D: 3 groups of rows, each row roughly a mix of its group's hidden directions:
D (95 x 10):
[[ 1.06  0.78  2.91 -3.35 -1.25 -0.26 -4.99 -0.11  0.34 -3.74]
 [-0.67  1.02  1.33 -1.23 -0.57 -2.37 -7.07  0.77  0.54  0.72]
 [ 1.62  0.73  0.30  0.20  0.50  1.05 -2.76 -5.04 -1.68 -4.64]
 [ 2.21 -3.02 -1.47 -0.68 -0.61  0.62  3.62  5.23 -2.01 -0.40]
 [ 1.93  0.08 -1.60  3.26  0.45 -5.25  1.30 -3.41 -1.97 -0.48]
 [-0.44 -2.31  5.18 -0.29  2.05 -1.51 -3.20  2.34  2.46 -1.14]
 [ 4.29 -0.85  0.95 -2.45 -0.84 -2.62 -3.98  1.49  1.28  2.96]
 [ 3.81  0.38  4.58 -0.95 -4.84  0.36 -0.74  0.13  0.84  0.82]
 [-5.84 -0.48  1.64 -2.23  0.42  1.62 -1.80  2.47  2.57 -1.13]
 [ 1.85 -5.42 -1.89  2.25  2.16  1.78  1.29 -1.35  2.88 -1.02]
 [ 0.12 -2.52 -1.34 -2.36  4.36  3.23  3.11 -2.68  0.21 -1.39]
 [ 0.28 -2.99  0.10  0.88  3.50 -2.27  1.26 -0.20  2.07  5.38]
 [ 1.86 -1.36  1.96 -0.69 -0.97 -2.05  0.79  3.37  3.79  4.57]
 [-6.14 -1.76 -1.16  1.53 -1.64  1.29  1.95 -2.81 -0.50  1.13]
 [-3.62 -2.71  2.89  1.31  3.85 -3.43 -1.75 -1.12 -0.59  0.51]
 [ 2.91 -0.02  1.39 -2.60 -2.93  4.97  2.19 -1.74  1.77  0.85]
 [-0.61 -4.59 -4.09 -1.02  0.45  3.08 -0.14 -2.83  2.24  0.29]
 [-1.82  5.18 -1.14  2.92  1.69  0.02 -1.79 -2.83  2.65 -0.95]
 [ 2.97  3.75 -1.83 -2.11  3.05 -0.81 -0.64 -3.41 -2.79 -1.27]
 [-4.04  1.55  2.43 -0.91 -0.53 -3.35 -4.88 -0.12  0.48  0.96]
 [ 2.04 -4.03 -3.63 -0.47  2.60  0.40  1.58  4.19  0.64  0.93]
 [ 1.32 -1.22 -2.06  3.12  0.78  1.08  3.34 -5.52 -1.20  0.23]
 [-3.14 -0.52 -0.79 -4.52 -0.14  1.44  1.22 -4.65  2.40 -0.11]
 [-3.79 -3.10 -4.12  2.52  0.03  2.61 -0.77 -1.01 -2.20 -1.20]
 [ 1.00 -5.10 -1.96 -1.70 -1.42 -3.05  2.60  2.24  1.81  1.39]
 [-2.26 -1.14 -5.17  2.11  4.05 -1.73  0.76 -1.31 -1.40 -0.88]
 [-3.38 -0.40 -0.83 -0.66  4.71 -2.51 -0.22 -0.74  4.27  1.39]
 [-0.60 -0.64 -1.66 -2.01  2.72  4.63  0.51  2.01  1.78 -4.27]
 [ 2.20  3.05 -2.59  1.61  3.39  4.26 -1.48 -1.02 -0.98 -2.19]
 [-3.08 -1.13  2.40  0.27 -4.43 -2.63 -0.51 -4.11  0.00  1.32]
 [-5.35 -2.59  1.41  1.53 -2.98  2.17 -1.36  0.67  0.35 -2.53]
 [-5.37 -2.70 -0.12  3.13 -2.91 -0.46  1.13 -2.38 -0.65 -0.21]
 [-1.10  0.24 -0.59  1.31  1.84 -3.33  5.76 -1.47  2.39  1.79]
 [ 1.08 -2.72 -0.50 -0.14  1.13  0.68 -4.77 -0.83  2.86 -4.46]
 [-2.64 -2.27 -5.82  0.84 -0.41  0.15  0.93 -2.21  1.01  2.89]
 [-0.89 -2.97  2.45 -5.46 -0.28 -3.43  0.81  1.95 -0.38 -0.33]
 [ 2.10 -3.18 -1.09  2.45  2.84 -0.54  2.02  4.87  1.50 -1.38]
 [-0.35  5.35  3.63 -2.10 -2.95 -0.82 -0.37  1.19 -1.65  1.43]
 [ 3.95 -0.26  0.88  0.30 -3.57  1.01  2.79 -1.34  0.06  4.70]
 [-0.33  3.77  0.12 -1.26  0.09 -4.25 -2.28  4.48  0.63 -1.54]
 [ 2.90 -4.32 -2.12 -0.68  3.13 -1.60  1.78  0.47  1.45  3.49]
 [-0.48  3.09  3.49 -1.79  0.52  0.25  4.33 -3.33 -1.82 -1.85]
 [ 1.98 -3.77 -4.80  2.53 -1.40  1.85  2.39  1.25  1.27  0.42]
 [ 2.27  2.71  1.38  0.39 -2.43  1.13  2.81 -4.93 -2.59 -1.17]
 [ 3.26  0.15 -2.30  0.01 -3.99  2.95 -0.82 -0.08  4.51 -0.70]
 [-0.17 -4.74  0.33  2.82 -5.04  0.98  1.26 -1.61  0.69 -0.71]
 [-0.04 -2.14 -4.39  1.22  3.16  3.05  3.75  1.34  1.20 -0.37]
 [ 4.25 -0.70 -1.48  3.43 -0.45  1.20 -0.38 -3.32  2.01 -3.57]
 [ 0.00 -4.31 -0.59 -2.07  0.10 -3.41  4.08  2.14  1.74  1.71]
 [ 0.47 -0.61  4.27 -0.58 -0.85 -1.03 -3.53  3.25  4.23 -0.46]
 [ 0.94 -2.66 -0.58 -3.22  0.25  3.69 -0.86  3.09 -3.13 -3.09]
 [-2.02  3.97  3.74  1.67  3.67 -0.35 -0.41 -2.24 -0.39  2.53]
 [-2.13 -3.88 -1.72 -0.71  1.00  4.61 -3.69  1.26 -0.27 -1.22]
 [ 1.86  6.42 -0.10  2.05 -1.03 -3.00 -1.11 -0.81  0.66 -0.85]
 [-4.36  1.44  1.47  4.84  1.15  1.08  0.93  1.97  0.50  2.81]
 [ 0.24 -0.51 -0.87  1.25  0.26 -6.26 -3.10 -2.66 -1.84 -0.22]
 [-1.20 -4.51 -5.06  0.20  1.96 -1.20 -0.90  0.35  1.50  2.48]
 [-3.21  0.45  0.44  2.44 -0.76  2.20  5.78 -0.19  0.25  2.53]
 [ 0.43 -3.08  4.69  1.09  2.96 -1.76 -1.38  2.96  2.31 -1.14]
 [ 4.43  3.00  0.54  1.77 -2.68  0.76 -2.80  1.35 -3.55  0.12]
 [-1.23 -4.51 -3.89  1.72  2.28  0.32 -1.25 -3.56  1.17 -1.07]
 [ 5.09 -3.62 -3.94 -0.68 -0.24 -0.30 -1.93 -1.79 -0.06  0.00]
 [-1.10 -3.24  1.23 -5.02 -1.01 -1.51 -0.49  3.97 -1.15 -1.74]
 [-1.87 -0.33  0.79 -2.91  4.60  2.99  3.14  0.62 -1.40 -2.67]
 [ 1.85  3.99 -1.37 -2.10  1.98  3.10  2.33 -3.27 -2.40 -0.95]
 [-0.49  1.77  2.86  0.29 -0.25  2.49 -5.51 -3.08 -2.03  0.42]
 [-0.15  1.26 -0.29  2.59  1.33  4.43 -4.89  1.90 -2.16  0.25]
 [ 1.49 -0.24 -0.28  1.88 -0.26 -0.29  6.99 -1.65  1.74  1.18]
 [ 2.88 -2.63  2.20 -2.36 -2.90 -1.32 -4.26  1.14  2.54 -0.58]
 [ 0.21  2.14  2.44 -3.72  2.12 -4.65 -0.64 -0.38  3.24 -0.61]
 [ 1.35 -0.29 -0.38  3.03  1.34 -0.57  6.26  0.80 -1.95  2.26]
 [-3.21 -3.02 -1.54 -1.22  0.59 -0.57  0.90  3.96  2.09  4.15]
 [-3.22 -2.49  0.59  2.02 -3.25  1.65  3.60 -2.96  1.04 -2.24]
 [-5.28 -2.68 -1.93  3.08  0.34 -0.68 -0.89 -0.64 -0.68 -3.40]
 [-1.70 -1.71 -0.82  3.78 -1.40  3.27 -0.97 -4.67  1.53  1.89]
 [-0.56 -4.02 -1.03 -2.44  0.69  1.47  4.89 -3.07  0.94 -1.30]
 [-2.90 -0.18  4.39  0.53 -2.00 -1.32 -3.37  3.05  0.94 -2.60]
 [ 3.18  0.96 -1.05 -2.77  3.10  3.73 -0.72  3.97  1.36 -0.78]
 [ 2.54  3.53  2.80 -0.08  0.93 -0.55  2.52  2.99 -3.92 -1.87]
 [ 2.04  1.09  3.75  2.23  2.69 -2.82 -0.53  3.02 -1.31 -3.37]
 [ 3.84 -0.76  1.82 -2.61 -2.10 -3.20 -3.83 -1.70 -1.03  1.82]
 [ 0.68 -1.05  1.64  4.26  3.42 -3.62 -1.99 -0.87 -0.20 -3.18]
 [-3.27  0.23 -2.16  1.36  3.33 -3.75 -1.93  0.10 -3.63 -1.65]
 [-0.77  0.97 -0.63  4.44  2.01 -4.35  2.91  1.51 -2.17  1.39]
 [-1.60 -3.80  0.32 -5.01 -0.23 -2.35  3.01  1.17  1.01 -1.66]
 [ 1.41  5.36  1.02  0.22 -2.47 -0.93 -2.66 -2.18 -1.98 -2.75]
 [ 0.84 -4.50  2.27 -0.16  0.67  1.30  0.26  2.86  4.90  1.26]
 [-0.75  1.62  2.28 -0.76  0.59 -2.38 -5.74  1.04  0.03 -3.61]
 [ 1.46 -2.44 -1.22 -0.22  1.46 -2.94  4.66  3.73  0.88  2.30]
 [ 0.38  1.36  4.56  0.45 -3.60 -2.93  2.71 -0.60 -2.12  2.31]
 [ 2.37 -2.16 -0.50  1.62  1.35  2.27  6.18 -0.89 -1.03  1.36]
 [ 4.65 -1.22 -2.94 -3.05 -1.69 -0.23  2.45 -0.28 -0.63 -3.41]
 [-0.98 -4.37  0.04  1.77 -1.78  4.79  0.15  2.31 -2.52  1.02]
 [-6.87 -0.84  0.51 -1.88 -1.11  0.81 -0.83 -2.50  0.96 -0.79]
 [ 1.67 -2.19  1.27  5.23  2.95 -2.05  3.44 -0.77 -0.04  0.41]]

one row of each group, then the others: which group is each in?
[-0.41  1.54 -2.10  2.53 -1.22 -3.72 -1.41 -2.81  4.59  1.57] => E
[-0.69  3.78  4.09 -4.28 -2.60  1.17 -0.95  0.36 -1.38  1.07] => M
[-1.71  0.49  4.55  0.42 -5.70  1.88 -0.36 -0.96 -0.82  0.57] => R

[-2.23  0.80  1.68  0.95  4.53 -0.20 -3.97 -1.69  1.35  3.43] => E
[ 4.12 -2.64 -0.76  1.03 -2.70 -1.36 -4.46  0.24 -1.77  2.05] => R
[ 2.99  1.76  0.70 -2.15  0.02  0.70 -4.50 -4.60 -1.09 -1.36] => E
[-1.89 -4.66 -1.16  0.18 -1.54  3.22  4.15 -2.14  0.61 -0.70] => E
[ 3.07 -1.91 -0.21  1.21  3.53  0.13 -0.20  3.22 -0.54 -4.93] => M
[ 3.30  0.09  1.51  2.73  3.25 -0.90  3.12  2.45 -2.49 -2.85] => M
[-2.58  0.83 -2.48  0.57  2.42 -4.22 -0.81 -4.21 -2.26 -1.02] => R
[ 5.35 -2.22  1.18  0.28 -1.08 -1.28  1.60 -0.03 -2.41  3.98] => E
[-4.06 -1.66  0.09 -0.46 -1.18 -0.46  4.35 -2.79  3.09  2.18] => R
